array([[-121.00,  -89.27,   50.32,   -6.25],
       [-127.78,  -37.70,  -81.72,  126.16],
       [-127.60,   85.48,   66.47, -186.87]]) | 126.16

array([[ 20.07,   4.25,   9.56,   0.92,  15.81],
       [  4.32, -11.33,  -1.01,  -9.97,   8.45]]) | 8.45

array([[ 0.9, -1.2,  0.2,  0.7, -1.6,  0.7, -0.8],
       [-1.0,  1.5, -0.6, -1.1, -0.1, -0.2,  1.1],
       [ 0.7,  0.3,  0.5,  0.4,  0.2, -0.3, -0.5]]) | 1.1

array([[ 0.3,  0.5, -0.1, -1.3,  1.6],
       [ 0.3,  0.5, -0.2, -1.3,  1.6]]) | 1.6

array([[-0.06,  0.12,  0.10,  0.07,  0.10,  0.18,  0.03],
       [-0.19,  0.00, -0.01, -0.02,  0.01,  0.04, -0.02]]) | -0.02

array([[ 0.085,  0.080, -0.128,  0.070, -0.008],
       [ 0.072, -0.201, -0.105, -0.007, -0.093],
       [ 0.079,  0.208, -0.155,  0.041, -0.029]]) | -0.093

array([[-0.01, -0.15, -0.06, -0.08, -0.03,  0.04],
       [ 0.01, -0.02,  0.03,  0.01,  0.04,  0.00],
       [ 0.10,  0.09,  0.16, -0.03,  0.01,  0.02]]) | 0.00

array([[-16.48,   7.31,   7.20,   7.18],
       [ -8.52,  -1.43,  15.99,  -1.93]]) | -1.93
---
-66   24  -49   16  -70   33  -44
  0    2   -1   19    1   -5    3
 42    0   20   39   39  -11   36
gives 39

-24    6  -37   -5
-14   67    1   11
 64   67    6   36
gives 67

-28  -42   36   64  -42
 -4   28   26   52  -76
-50   -5   55    6  -26
gives 55

-39  -89  -64  -14    3
-19  -49  -37    3   24
  2  -53  -37  -13    0
gives -37

 18    6   94   36   61  -16   15
 70   94   28   62   36  -39  -47
-48  -72   -7  -40  -16   59   66
gives -16

19   6  20  29
26   9   7  13
95   8  20  51
gives 8

 18   23  -27  -34    8
 -3   21   -1  -68    1
-18  -30   -2    3   -9
gives -2

 59    4  -85   -9  -55   29
 66   67  -55   51  -55   46
-37  -76    4  -62   35  -54
gives -62

  4   11  -81    3   -6   10   -1
-12   -4   28  -11  -17    3  -31
 15    0   -4    1   20  -52   35
gives 20

  0  -24  -56   70
-27   12   13   18
 -9  -52  -75   33
gives -52
---
[[2642 7899 1514 4158 6292]
 [7977 4157 7233 5765 4633]
 [5009 6913 4862 4914 4836]] result: 7233

[[157 127  36  76 160  12  84]
 [114 199  50  26  98  34 121]] result: 36

[[807 639 636 569]
 [454 466 390 484]
 [817 108 154 718]] result: 390

[[5 9 7 2 7 2]
 [2 6 6 5 6 3]] result: 7

[[42  4 47 48 18]
 [87 52 37 68 81]] result: 47

[[-219  664  161 -263   18  -69  303]
 [-921 -513 -670  -96  -23 -361  -75]] result: 161

[[ 43 190 125 228 231 226 239]
 [168  90 140 210 125 206 198]] result: 125
---
[ 45 -55 -22  76  83] Out: 83

[[  0 -70   3   3]
 [  1  70 -11  25]
 [  2 -15  -4  30]] Out: 1

[-12  68  32 -20 -13] Out: -13

[ 10   4 -43   9  67  33  25] Out: 67

[ 55 -22 -67 -80 -12 -47  36] Out: -12

[-23  80  -9 -12  45] Out: 45

[[ 51 -28   1 -38   1]
 [ 25 -85  55  -6  21]] Out: 1

[[-71 -51  27  49  64  51 -14]
 [-10  52  75  57  25 -45 -74]
 [ 30 -51 -66 -68 -40  39  65]] Out: 64
---
Input:
array([[-69,  19,  44, -45, -25,  34],
       [-66, -17, -33,   1,  46,  -3],
       [-53,  48,  65,  64,  56,  62]])
Output: 48

Input: array([-92,   6,  19, -43,  26, -49,  32])
Output: 19

Input: array([-62, -69, -27, -58, -33])
Output: -62

Input:
array([[-55,  59,  50,  66,  22, -14, -38],
       [ 75, -59,  40,  10,  -7, -67,  -6]])
Output: 40

Input: array([ -5, -21,  25, -70,  -9,   1, -45])
Output: 25

Input:
array([[ 24, -16, -10,   2,  -4, -15,  31],
       [ 24, -16,  -6,  10,  14, -84,  31]])
Output: -6

Input:
array([[ 44,  22, -31,  67, -49],
       [ 46,  -5, -34,  44, -49],
       [  0,   1,  -4,   1,   2]])
Output: 0

Input:
array([[-94, -15,  56, -72],
       [-41, -16,  -4,   8]])
Output: -72

Input:
array([[ 21,  29,  14,  68, -53, -59, -19],
       [-31,  34,  21, -21,  12,  -3,  30]])
Output: 21

Input: array([ 40,  83, -70, -13, -58, -40])
Output: 83
